Each run below is a few steps of one of 6 hidden systems, one row a step.
V, path 1:
18	-9	3	-10	7	12	-6	3	26	10	-3	12	17	16	9	-19	-13	7	10	-2	-1	-3
3	-10	10	-21	-10	11	-5	-5	-2	-5	-12	-13	20	17	1	-3	1	23	-10	7	13	6
10	-5	-9	9	0	-18	-5	-16	-17	-8	-22	-18	-3	17	0	6	18	7	-6	3	3	12
2	1	-15	22	14	-18	-17	-6	0	-1	-13	3	-6	14	14	-4	3	7	14	-6	-19	-18
-18	-4	19	0	6	5	-24	5	0	-8	-2	12	-2	-1	9	-2	-19	20	1	2	-13	-23
-13	-4	34	0	4	-1	-3	9	-11	-5	0	2	-20	-5	-16	5	1	18	-11	10	4	14
1	-3	3	15	8	-14	21	18	-1	14	-7	5	-17	1	-14	-6	22	2	6	8	-15	17
11	-13	1	-7	4	-4	13	18	10	11	-7	14	9	1	7	-20	-7	-9	10	5	-28	-7
C, path 2 (8 x 22):
2	2	1	1	28	-16	-29	7	1	-3	-16	15	-13	-3	-5	8	-15	13	-7	2	0	-1
-16	1	-3	2	15	5	-19	18	13	11	-6	11	-5	7	-4	-8	-2	35	6	-2	-2	-3
-22	-20	1	-13	-6	3	-5	25	-5	2	-14	0	5	-4	4	-17	-9	19	0	-2	-17	-1
3	-29	12	4	6	-11	-4	13	-7	0	-16	3	-15	-2	1	-21	-11	-3	-1	-8	-12	19
16	-16	8	16	8	-1	5	2	15	12	-6	5	-5	21	3	-24	7	9	16	-4	-7	12
12	-14	11	-6	-11	3	11	-3	2	2	-12	-6	20	22	12	-16	9	12	8	12	-16	-7
20	-9	18	-6	2	-17	3	-9	-17	-10	-23	-3	4	11	2	4	4	-4	-10	18	-13	2
20	12	4	12	24	-20	-5	-6	3	3	-14	9	-9	15	-4	10	14	8	1	17	-8	-2
C, path 3, 8 rows:
8	-5	7	13	5	0	16	8	13	11	14	16	-10	-9	4	-15	-8	-23	16	-6	-15	-3
17	-5	25	-11	-7	22	15	-4	17	6	16	8	13	8	3	-12	-7	-6	5	7	7	1
16	-2	5	-21	-11	5	17	-4	-4	0	-5	-12	14	6	-11	5	11	-3	-15	13	15	22
19	10	-32	-2	6	-20	5	-7	-4	1	-14	-8	6	3	-6	12	13	-15	-7	3	5	9
11	16	-24	4	13	-5	-21	-17	9	-4	-2	5	11	7	13	10	-7	-5	6	-5	1	-26
-13	9	11	-5	0	11	-27	-12	-3	-13	4	-1	5	2	6	12	-14	20	-6	-1	13	-18
-30	1	5	5	-3	-2	-10	10	-16	-4	0	-8	-17	-12	-14	10	6	21	-10	-2	8	11
-25	-2	-16	17	0	-8	7	22	-4	9	3	3	-18	-16	-5	-6	6	-3	9	-11	-16	2
F, path 4, 8 rows:
-8	-9	-16	12	-4	-3	19	19	3	13	7	3	-11	-14	-1	-15	6	-18	11	-12	-15	9
9	-16	10	-15	-16	17	15	2	7	1	13	1	12	-9	6	-16	-18	-23	0	-6	2	5
16	-4	23	-3	-9	15	10	-17	3	-1	10	-10	4	13	-5	-4	8	2	-5	3	24	19
2	15	-16	10	-10	0	16	-13	0	5	3	-17	8	17	-3	6	33	7	7	5	7	1
3	15	-28	-8	-9	-8	3	-11	-8	-7	-2	-6	19	-4	10	15	2	-18	-1	4	-8	-22
11	14	7	-5	11	-2	-20	-19	-3	-14	5	8	-1	-7	2	21	-20	-12	-11	2	12	-13
-16	20	11	14	16	2	-14	2	4	2	12	10	-19	-4	-13	16	4	20	1	4	10	-4
-32	5	-9	-1	-3	-6	7	27	-10	7	1	1	-11	-20	-11	5	7	8	-1	3	-16	-2
D, path 5 (8 x 22):
-14	-11	-4	17	1	-4	10	21	2	11	6	8	-19	-15	-1	-16	0	-9	13	-13	-18	4
5	-14	16	-4	-6	13	15	11	13	7	16	13	0	-11	4	-19	-18	-20	9	-7	-8	2
17	-7	21	-11	-9	19	22	-2	14	8	15	1	10	5	-5	-10	1	-6	1	6	13	14
18	4	-12	-10	-11	5	23	-6	6	7	-1	-13	20	15	-3	0	23	-3	0	10	9	10
15	11	-30	-11	-6	-9	2	-16	-4	-5	-8	-11	21	6	7	12	6	-16	-3	3	2	-11
4	19	-10	-1	7	-4	-23	-22	-4	-13	2	0	5	-1	3	24	-9	-4	-8	0	13	-18
-23	20	0	12	7	0	-21	-6	-7	-7	7	-2	-13	-3	-7	21	5	22	-4	0	12	-9
-33	2	-7	14	0	-8	-3	18	-15	0	0	-3	-22	-16	-9	5	8	11	0	-6	-9	2
V, path 6, 8 rows:
14	6	-16	-19	4	-2	-1	2	9	4	-13	6	30	11	11	1	-2	2	3	13	-13	-20
11	3	-2	-22	8	-4	-22	-8	-7	-12	-18	-1	13	2	1	13	-15	7	-18	7	12	-3
-2	9	-18	8	17	-12	-23	-3	-2	-1	-13	-5	-12	6	-10	12	7	19	-7	-5	18	13
-27	-4	-25	11	3	-9	-14	17	-4	5	-11	-3	-8	-3	2	-6	4	18	8	-12	-14	-5
-18	-23	12	2	-5	-1	-12	12	-13	-8	-5	1	-14	-14	6	-14	-22	-2	-2	-13	-14	1
2	-16	31	15	4	7	1	0	5	3	11	6	-23	-1	-6	-15	-7	2	3	-10	10	22
0	-8	12	10	-10	13	24	8	12	15	10	-2	-1	13	-3	-18	20	10	15	3	-5	10
13	-12	14	-10	-18	1	24	-3	-5	-1	-6	-6	18	10	10	-10	6	-11	3	14	-20	-8
R, path 7:
10	-17	-19	-7	-5	1	14	13	9	10	1	3	5	-10	3	-20	-11	-26	5	-14	-4	13
13	-16	1	-5	-7	21	-7	-12	16	0	9	-3	10	7	11	-19	-18	-6	7	-19	17	4
-2	-6	0	3	-15	13	-8	-22	-4	-8	0	-22	6	17	3	-2	10	16	-3	-10	24	11
0	3	-18	12	-11	-16	0	-19	-21	-10	-13	-23	3	10	6	9	20	-2	-1	-1	-4	-3
7	11	-8	16	6	-16	-8	-17	-6	-10	-2	4	0	0	14	12	-2	-18	8	0	-17	-28
-11	17	21	11	10	7	-13	-7	4	-5	18	14	-9	-5	3	13	-11	5	4	5	-5	-27
-24	12	23	-2	-2	5	7	14	-8	1	10	4	-12	-13	-16	15	8	15	-8	16	-1	0
-2	0	2	-8	1	-11	24	23	-6	9	-1	5	-9	-19	-16	3	8	-15	-8	12	-11	16
N, path 8, 8 rows:
15	-19	17	24	0	-3	-6	-19	-1	-7	-3	-3	-12	15	15	-17	-6	-5	11	-13	-6	0
-2	-4	29	18	-8	11	7	-10	5	0	13	3	-2	15	11	-11	8	10	16	5	-12	-17
-6	-3	28	-3	-15	-1	18	-1	-16	-6	-1	-4	6	3	2	4	11	3	-2	22	-23	-12
22	3	19	-6	11	-18	13	1	-9	-3	-12	8	-2	0	-6	10	5	-12	-7	24	-17	0
17	14	6	-12	22	-3	0	12	19	10	-2	22	7	3	-7	7	-5	2	1	21	-6	-10
-12	9	-5	-29	8	8	-10	19	7	5	-6	8	16	-4	-7	9	-7	22	-10	14	4	-5
-5	-3	-18	-16	9	-10	-16	11	-7	-1	-23	-7	0	-1	-12	7	0	17	-16	0	12	19
1	-7	-30	8	17	-10	-18	10	9	9	-16	1	-7	6	-1	-12	-1	9	5	-17	4	14
R, path 9, 8 rows:
9	10	13	18	6	-13	23	1	-2	5	9	10	-15	-8	-6	6	10	-21	7	12	-17	-4
6	13	16	-8	1	14	21	7	17	10	22	16	9	-6	-1	0	-3	-11	8	14	-7	-13
6	6	18	-28	-2	16	9	6	8	2	8	4	13	-5	-13	8	-5	3	-15	14	18	11
12	5	-19	-15	7	-4	7	5	5	9	-7	-5	2	-2	-18	8	11	-1	-14	3	22	28
6	5	-46	-7	3	-3	-1	6	12	11	-5	-3	12	-1	2	-4	0	-10	4	-13	6	3
-8	-5	-21	-10	-1	9	-27	-5	5	-6	-1	-2	12	-3	14	-5	-24	1	0	-21	9	-12
-19	-8	1	11	-3	3	-28	-10	-12	-12	-3	-11	-14	0	3	1	-8	17	-4	-19	16	5
-22	-7	-5	26	-10	-12	1	-2	-19	-5	-3	-14	-19	0	2	-4	14	4	6	-11	-11	3
D, path 10 (8 x 22):
17	-18	12	7	-9	-2	21	-2	-1	6	-5	-10	-1	17	-3	-18	18	-1	4	2	-2	24
25	-6	-11	0	-4	-8	14	-9	6	3	-10	-2	18	18	14	-10	9	-13	11	6	-17	-12
18	7	10	-15	-1	2	-4	-20	-1	-12	-2	1	22	8	13	9	-12	-7	-4	12	-3	-24
5	16	16	-5	6	-3	-12	-16	-8	-11	-6	-4	2	12	-7	21	8	18	-13	19	12	-4
-14	13	-15	7	11	-19	-9	7	-11	0	-19	-4	-7	4	-8	13	19	23	-3	10	-10	-4
-16	-3	-13	0	12	-16	-16	19	-8	-3	-14	9	-8	-15	3	2	-15	1	-1	-4	-21	-13
-5	-12	20	-2	16	4	-20	11	7	0	1	17	-14	-13	-2	-8	-28	5	-4	-8	0	5
-7	-15	18	1	2	13	2	16	12	12	2	4	-8	7	-9	-20	2	23	5	-4	7	21
F, path 11, 8 rows:
-9	7	9	-14	14	-8	1	27	0	6	-7	18	0	-11	-9	7	-5	9	-4	19	-20	-10
5	-9	4	-17	17	-10	-1	27	1	7	-16	12	-6	-9	-15	-2	-9	4	-12	9	-4	20
6	-11	-13	-7	14	2	-3	22	18	17	-8	7	-1	3	-11	-15	-3	10	1	-8	8	25
-4	-17	-19	-14	-7	14	-4	13	11	9	-7	-7	15	8	4	-22	-6	14	3	-15	8	14
2	-23	-9	-4	-15	6	-12	-11	-6	-8	-12	-19	11	14	12	-16	-4	8	-3	-17	11	10
6	-11	-5	22	-7	-2	-14	-26	-5	-10	-5	-15	-2	19	17	-10	3	2	10	-16	4	-3
-5	1	5	20	-9	1	-6	-20	-4	-9	7	-4	1	12	21	-4	1	0	16	-5	-15	-30
-2	2	30	7	-4	-6	-1	-12	-14	-13	1	3	-2	2	11	6	-3	-2	2	14	-22	-28
N, path 12, 8 rows:
-3	7	15	-6	-11	1	14	-4	-12	-3	-5	-12	6	12	-9	11	26	19	-10	21	4	7
15	8	-20	-1	9	-24	12	3	-5	4	-20	0	5	7	-3	9	17	-9	-1	15	-18	-3
13	7	-10	-9	20	-5	-17	1	12	-1	-5	19	11	-2	10	4	-22	-8	2	2	-10	-25
-16	7	16	-8	10	12	-27	2	3	-6	4	6	-1	-4	-5	10	-16	26	-8	1	15	-6
-24	0	-6	6	1	-5	-2	16	-10	3	-9	-9	-16	-2	-17	3	18	26	-4	-1	6	20
-3	-14	-27	7	2	-16	6	20	-2	9	-14	0	-8	-6	1	-15	3	-11	8	-13	-19	11
10	-23	6	-4	1	8	-10	-2	10	-1	1	9	2	-2	15	-22	-29	-14	7	-17	-3	-3
-1	-10	32	2	-9	23	-4	-12	5	-4	12	-5	-1	12	1	-11	-3	18	1	-3	19	8

Name the system that made each run.
path 13:
4	6	13	3	-5	6	-15	-30	-9	-16	3	-13	3	13	5	13	0	10	-7	1	21	-4
-11	20	-8	25	3	-10	-5	-14	-8	-3	3	-8	-11	10	-3	16	24	13	5	4	0	-9
 : V
path 14, 2 rows:
3	5	-23	26	7	-14	11	3	6	12	2	1	-13	3	0	-6	19	-10	16	-9	-9	3
-8	-6	-4	-4	-9	9	1	1	3	-2	11	7	10	-12	17	-9	-21	-19	9	-10	-16	-25
 : N
path 15, 2 rows:
16	-2	13	-16	3	-11	-7	-9	-10	-14	-18	3	15	4	10	9	-13	-7	-10	16	-14	-18
13	11	14	5	26	-13	-17	-6	-1	-4	-10	9	-13	7	-12	16	0	14	-10	10	9	5
 : C
path 16, 2 rows:
28	-2	-5	-22	-5	8	-2	-16	7	-4	-6	-6	26	13	5	0	-6	-6	-7	3	17	3
13	10	-21	-2	1	-3	-13	-21	-1	-6	-10	-14	14	19	3	11	11	11	-4	-1	20	0
 : V
path 17, 2 rows:
6	13	4	9	7	14	7	-2	23	10	29	16	-3	-7	1	-2	-6	-14	13	-5	5	-9
-18	8	20	-18	-17	22	13	8	-2	0	15	-2	10	-7	-8	7	2	12	-7	13	6	-3
 : F
path 18, 2 rows:
11	10	-17	-9	4	-12	-19	-19	-11	-14	-11	-9	6	-3	1	19	-7	-9	-15	-2	15	-4
-5	19	-12	17	19	-3	-26	-11	8	-3	9	8	-14	-3	-1	13	-7	5	4	-12	13	-10
 : F
path 19, 2 rows:
-19	-5	2	8	-15	-1	-18	-18	-22	-20	-5	-17	-2	1	12	4	-3	7	-3	-10	-1	-14
-18	1	16	29	-1	-9	-6	-9	-16	-10	6	-5	-29	-5	-3	6	6	3	2	-6	-3	0
 : C
path 20 (2 x 22):
-11	11	-13	-18	-11	24	-1	2	15	6	12	-3	25	2	3	0	-2	14	2	0	15	-11
-7	-1	-16	-8	-14	-5	-8	-11	-21	-13	-12	-23	6	-1	-3	12	8	5	-15	-3	14	9
 : N
path 21 (2 x 22):
3	-1	-3	7	-20	0	4	-29	-17	-15	8	-21	0	-1	6	7	3	-20	-6	-8	13	2
12	17	1	25	1	-4	8	-26	0	-3	17	-1	-10	4	3	10	11	-20	9	-2	5	-7
 : N
path 22 (2 x 22):
6	17	5	-24	0	8	0	-5	0	-4	2	-3	13	-1	-13	21	2	7	-18	17	21	5
-7	16	-33	-10	7	-12	-6	9	-5	2	-8	-4	0	-11	-14	20	7	1	-13	1	12	8
 : C
path 23 (2 x 22):
7	-9	-2	22	5	-16	13	2	-5	4	1	1	-26	-10	-7	-6	7	-23	4	-11	-5	19
1	-2	-2	9	-10	15	18	0	17	9	23	5	6	0	10	-16	-2	-16	19	-9	-9	-13
 : R
path 24:
22	-1	-23	6	24	-15	-7	4	14	8	-11	10	-7	2	-4	-4	-5	-12	4	-11	3	13
-9	-6	-18	-12	4	14	-17	13	19	9	-3	5	16	5	7	-16	-13	19	8	-12	4	-4
 : V
path 25:
14	17	13	11	8	-13	-3	-26	-10	-12	2	1	-5	5	1	21	5	-10	-4	13	-1	-16
-4	30	-5	8	19	-6	-6	2	9	5	7	15	-3	-1	-6	20	8	9	5	13	-5	-21
 : V
path 26, 2 rows:
8	21	-12	-10	13	-14	11	11	2	9	-8	5	5	0	-16	19	17	3	-7	23	-5	1
5	15	-23	-16	19	-9	-10	11	8	5	-8	15	12	-9	0	13	-11	-6	-3	8	-9	-17
 : C
path 27:
-7	4	37	1	-4	8	6	-1	-4	-6	18	11	-7	-13	1	6	-12	-7	-1	11	-10	-17
1	7	31	3	3	-4	21	7	-7	3	5	6	-14	-6	-18	10	15	2	-6	21	-5	11
 : F
path 28:
-9	13	10	3	19	5	-18	7	16	5	5	19	-1	4	1	4	-8	22	9	9	-8	-23
-23	-5	12	-13	3	-5	-8	24	-11	-1	-14	4	-2	-6	-7	3	-1	25	-9	14	-15	-3
 : F
path 29 (2 x 22):
-4	-5	-8	16	-1	11	-10	-9	7	2	10	-11	-13	5	-5	-8	3	8	4	-24	28	22
-18	-5	-20	10	-25	10	8	-6	-3	1	6	-20	9	7	10	-13	15	6	11	-13	0	-4
 : C
path 30, 2 rows:
-19	7	-8	-21	-13	8	8	12	-7	1	0	-12	10	-7	-14	11	13	15	-15	9	13	12
4	-1	-32	0	4	-18	0	3	-10	0	-13	-9	-8	-11	-9	5	4	-17	-10	-10	6	20
 : D
path 31 (2 x 22):
25	1	-14	18	17	-12	-12	-15	14	2	-8	6	0	17	12	-6	-2	-6	14	-8	-5	-10
0	3	16	-3	-3	12	-16	-17	5	-8	0	-1	16	20	13	1	-3	24	5	9	1	-24
 : C
